Rotation paths and how fast each direction turns (degrees a step)
Each turn is a multiple of 5 degrees from 10 to 175, or 0.
Each row of a path follows its step; steps can be skipped.
path 1
step 0: [-0.61  0.07 -0.12  0.05  0.09 -0.37 -0.79  1.53  1.53  0.88  0.48 -2.23
 -2.32 -3.11 -0.47 -0.46 -0.73 -1.22 -0.32 -0.64  0.01  2.15 -1.27 -0.42
 -0.70  1.88 -0.11 -0.79 -0.49 -0.19 -0.94  0.93  0.82 -1.00 -0.07 -2.27
 -0.69]
step 1: [-0.34 -0.42 -0.02  1.63 -2.41 -0.44  2.05 -1.06 -0.19 -0.29 -1.22  0.65
  0.65 -1.02  1.74 -1.17  1.23  0.59 -0.59 -0.50  0.77 -1.50 -2.33  2.08
  0.99  1.20 -1.63  0.21  1.51  0.18  0.49  1.09  0.12 -0.77  1.84 -0.90
 -0.36]
step 2: [ 0.46 -1.51 -0.91  1.00  1.34  0.24 -0.29  0.90 -0.91  1.90 -1.38  2.37
  0.16  1.46  1.50  0.20 -1.86  0.59  0.45  2.86 -2.08  0.31 -1.12 -0.18
  1.17 -0.70  0.45 -0.68 -1.25 -1.19 -0.35 -0.19 -0.84 -1.02  0.95 -0.60
  1.05]
step 3: [ 1.19  0.69 -1.34 -0.90 -0.22  0.06  1.56  0.39 -0.11  0.53 -0.14 -3.10
  0.73 -1.65  1.16  0.20 -0.38  0.92  0.06 -0.16 -0.90  1.28  0.46 -1.51
 -0.18 -1.60  0.68 -2.10  0.74 -1.84 -0.24  0.24  1.49  0.27 -2.21 -1.88
  1.05]
step 4: [ 0.00  0.80  0.96  0.68 -0.49 -1.25 -1.70 -0.84 -2.25 -0.50 -1.40 -0.35
  1.14  0.68 -0.92 -0.54  1.30  0.21  0.33 -0.50  0.31 -1.08 -1.29  0.39
  2.55 -0.62 -0.53 -0.31  1.46  1.47  2.00 -0.73  3.13  0.08 -0.41 -0.98
 -1.02]
step 5: [-0.02 -2.42 -1.31  0.47 -1.24  0.83 -2.96  1.81 -0.81  1.46  1.95  0.62
  0.65  1.07 -1.33  0.28 -0.75  1.26 -0.38  2.57  0.79  0.10 -0.47 -1.06
 -0.68  0.20 -1.84  0.32  0.21  0.31 -0.85 -0.08  0.83 -0.09 -0.18  1.06
  1.04]
step 6: [-0.99 -0.64 -0.57 -1.00 -0.52 -0.87  1.68 -0.49 -0.78 -0.82 -0.28 -0.94
 -1.07 -2.14  0.56 -0.35 -0.26  0.17 -0.33 -1.03  0.63 -0.92 -0.24 -2.67
 -1.49 -3.65 -0.23  0.96  0.22  0.11 -2.22  0.15  0.82 -0.96  0.00  1.63
  0.95]
step 7: [-1.80 -0.82  0.87  0.26  0.94 -0.56 -0.62 -1.36 -2.22  0.70 -1.10  1.29
  0.35 -0.44 -1.14  1.52  1.15 -1.06  0.41 -2.18 -0.79 -0.05  0.49  2.16
  0.16 -0.66 -0.10 -0.60  0.27 -1.02 -0.83 -2.61  0.83  2.20  1.59 -0.09
 -0.44]
step 8: [ 0.21 -2.22 -1.67  1.73  0.38 -1.57  0.39  1.48  2.44 -0.52  1.64  0.55
 -0.18 -1.09 -1.78  0.43  1.18  0.62  0.24  1.75 -0.87  1.06  0.30  0.15
 -0.34  0.90 -0.66  0.28 -1.90  0.36 -0.32 -1.59  0.23  1.44 -1.76 -0.24
 -1.21]
step 9: [-0.50  0.37  0.32  1.31 -0.55 -0.12  1.96 -1.68 -0.74 -1.36 -2.48 -1.71
 -0.37 -0.08 -1.97 -0.06  0.94  1.33  0.58 -0.11  0.65 -0.14 -1.54 -1.75
 -1.60  1.34  0.79  2.01 -0.59 -0.29 -1.62  1.68 -0.66 -1.08 -0.47 -0.61
 -0.41]
step 10: [-1.22 -1.27  1.02  1.28  1.14 -0.19 -1.97 -0.66  0.13  0.38 -1.39  0.55
 -0.80  1.10  2.65  0.69  0.31  2.18  0.07 -1.64  0.97 -0.18  1.00  0.56
  0.39  2.12  0.80 -0.77 -0.10  0.34 -1.08 -1.43 -0.04 -0.28  1.66 -1.52
  1.96]
step 11: [ 3.07 -1.85 -3.10 -0.08 -0.02 -0.21  0.60 -0.63  2.42 -0.52 -0.23  0.11
 -0.28  0.11  0.31 -0.16 -0.58 -0.64 -0.48  0.66  0.95  0.54 -0.19  1.79
  0.39 -0.31  1.30 -0.14  1.23 -0.63 -0.21 -2.26 -0.14 -1.40 -1.79  0.12
  1.10]
Directions:
[-0.89  0.14  0.12  0.25 -0.17 -0.18 -0.66  0.35 -0.11  0.41  0.10  0.57
 -0.08  0.45 -0.26  0.14 -0.54  0.79 -0.10 -0.28 -0.05  1.21 -0.28  0.62
 -0.39 -0.29  0.23 -0.99 -0.46  0.51  0.27 -0.13 -0.48 -0.19 -0.26  0.14
  0.21] : 135
[-0.25 -0.22  0.34 -0.19  0.24  0.64 -0.49 -0.59  0.28  0.87 -0.58  0.34
  0.49  0.75 -0.35 -0.43 -0.15 -0.28  0.38  0.02 -0.07 -0.03  0.43 -0.62
  0.20  0.27 -0.45 -0.19 -0.79 -0.02  0.11 -0.53  0.36  0.12  1.15 -0.37
 -0.30] : 135
[-0.02  0.53  0.28  0.33  0.96  0.57  0.34 -0.08 -0.27 -0.28 -0.33 -0.19
  1.08  0.14  0.18  0.12  0.37  0.83  0.30  0.51 -0.09 -0.25 -0.04 -0.47
  0.12  0.73  0.44 -0.42 -0.30  0.39  0.01 -0.22  0.11  0.19 -1.13 -0.13
  0.32] : 60
[ 0.17 -0.37 -0.59 -0.56  0.96  0.24  0.83 -0.09 -0.12  0.28 -0.35  0.77
  0.27  0.01  0.72  0.30 -0.12 -0.30 -0.24 -0.48 -0.20 -0.01  0.52  0.30
 -0.04 -1.01  0.58 -0.36  0.16 -0.39 -0.17 -0.57 -0.21 -0.01  0.18  0.24
  0.74] : 85
[ 0.32 -0.32  0.45  0.42  0.80  0.24 -0.02 -0.63  0.37 -0.77  0.29  0.77
 -0.42 -0.52 -0.60  0.13  0.55  0.15  0.02 -0.55  0.39  0.23  0.16  0.47
 -0.94  0.16 -0.12  0.43 -0.88 -0.02 -0.62  0.23 -0.06  0.14  0.07 -0.35
  0.03] : 35
[-0.02  0.04  0.03 -0.25  0.61  0.36 -0.02  0.05 -0.40  0.37 -0.03 -0.54
 -0.04  0.58 -0.70  0.30 -0.55 -0.42 -0.64  0.35  0.21  0.14 -0.42  0.63
  0.38  0.19  0.32 -0.17  0.43  0.14 -1.48  0.59 -0.05  0.72  0.18 -0.32
 -0.17] : 155
[-0.20  0.43 -0.16  0.06 -0.33 -0.20 -0.03 -0.49  0.57  0.41  0.81  0.57
  0.56 -0.25 -0.30  0.23  0.84 -0.35 -0.17 -0.06 -0.06 -0.24 -0.01  1.00
  0.84  0.41  0.02 -0.21  0.45  0.55 -0.30 -0.66  0.56 -0.75 -0.02 -0.24
  0.19] : 110
